In the data rows, 128 means zero.
Some points, each followed by its number:
[169,146,88,109,14,128,152,155,145,125,146,98,158] 0
[111,132,125,164,148,127,231,58,96,159,116,135,97] 1
[49,129,145,184,104,66,125,163,180,126,140,121,121] 2
[157,123,106,141,24,163,87,99,145,101,164,157,137] 3
[79,155,172,237,96,69,114,113,118,121,125,141,108] 4
[158,140,138,62,135,193,120,113,123,155,108,140,66] 5
[176,106,100,122,229,106,82,189,151,112,99,119,119] 6
[192,144,56,129,83,102,137,158,132,145,127,133,127] 7
[180,127,110,89,106,175,116,152,131,156,109,70,162] 8
[138,118,165,106,118,68,163,121,159,132,98,177,85] 9
[83,106,129,103,186,94,197,131,104,139,133,92,223] 10
[62,128,159,199,95,93,139,136,116,205,130,118,104] 11
[75,141,142,128,88,196,180,71,105,148,143,135,95] 12
[159,153,168,117,145,160,147,146,137,91,118,70,56] 13
[77,109,123,162,109,158,226,77,118,59,145,137,173] 14
[155,132,103,104,53,179,101,177,152,36,136,152,134] 15
[84,149,104,164,32,183,155,94,128,110,153,117,158] 16
[122,133,163,198,52,105,91,100,108,178,174,112,105] 17
[176,132,144,163,68,127,127,55,96,83,163,174,108] 18
[150,101,109,163,62,98,182,120,134,49,151,134,205] 19
[64,104,151,187,121,164,47,136,127,174,139,123,137] 20
[31,127,135,153,165,107,137,142,118,200,117,106,169] 21
[136,152,151,99,223,171,105,98,144,65,81,130,103] 22
[112,125,116,156,112,73,80,145,107,189,120,188,139] 23
[160,124,96,140,140,128,18,187,98,165,125,131,167] 24
[201,123,90,204,125,134,70,96,112,127,145,126,120] 25
[91,107,195,121,184,147,174,68,140,82,94,113,166] 26
[188,111,161,154,167,93,74,109,163,122,134,116,68] 27
[98,105,124,179,105,90,103,111,158,177,132,172,103] 28
[144,137,128,185,86,29,158,96,117,90,171,162,130] 29
New points follow, each followed by the numbers of its two nearest points above by angle, nearest first.
[139,146,118,112,154,163,61,144,58,181,123,149,124] 24 5
[101,146,104,40,116,80,112,177,134,202,143,153,128] 23 21
[106,143,86,126,153,119,29,181,142,184,130,139,120] 24 23
[109,136,131,177,174,99,11,196,116,122,107,162,128] 24 23
[100,109,157,217,233,126,139,52,115,88,134,125,110] 26 1
[174,117,134,54,121,103,229,174,128,132,106,129,87] 9 13
[104,143,111,108,154,28,236,178,114,112,147,114,142] 10 29
[129,138,150,132,151,156,162,122,143,31,85,169,84] 22 13
[97,132,104,127,168,130,25,185,99,178,128,163,136] 24 23
[139,100,200,89,174,116,221,87,99,75,110,137,139] 26 14
[165,111,133,150,79,139,93,107,143,206,126,121,90] 17 28
[160,143,107,132,150,110,3,191,127,156,113,129,139] 24 6
[113,135,121,121,113,134,61,95,102,207,133,178,128] 23 28
[154,131,120,40,197,122,194,172,117,122,140,58,138] 10 13
[151,151,80,73,183,93,205,168,101,139,102,103,160] 10 6
[182,118,156,34,166,92,85,172,148,141,88,134,144] 6 24
[87,108,160,163,182,64,115,112,137,158,143,168,74] 28 4
[136,158,104,89,156,171,36,204,100,149,119,113,129] 24 6
[132,141,95,84,216,131,130,183,101,191,97,102,119] 6 21
[149,108,119,123,162,48,161,143,105,189,113,107,194] 10 21
[138,124,92,150,213,212,92,117,123,73,118,109,133] 22 6
[68,116,188,106,168,185,165,76,111,111,122,94,171] 26 14
[152,145,194,103,130,51,95,122,125,164,107,155,93] 9 27
[139,154,126,90,201,76,72,223,121,162,113,113,94] 6 24
[98,155,187,71,170,60,110,113,153,117,112,169,100] 9 22
[156,159,109,84,193,71,155,186,131,158,98,96,100] 6 13
[131,92,149,123,219,60,117,92,167,109,173,121,114] 27 6
[94,115,147,247,121,149,79,141,143,67,137,136,90] 4 20
[110,128,74,158,93,190,164,124,135,129,158,85,131] 16 12
[140,141,101,166,45,145,73,78,111,123,176,156,153] 3 18
[90,126,110,105,177,60,107,252,118,63,157,152,151] 6 2
[197,115,152,123,66,136,156,79,87,117,139,169,106] 18 3
[137,142,130,112,212,202,72,118,123,68,94,145,106] 22 6
[117,118,162,154,62,141,110,78,120,182,157,154,78] 17 28
[93,125,124,129,60,125,91,107,189,107,176,149,118] 3 16
[69,135,85,139,91,147,158,119,132,163,173,87,168] 16 21
[104,119,104,60,157,171,191,157,133,115,138,66,180] 10 8
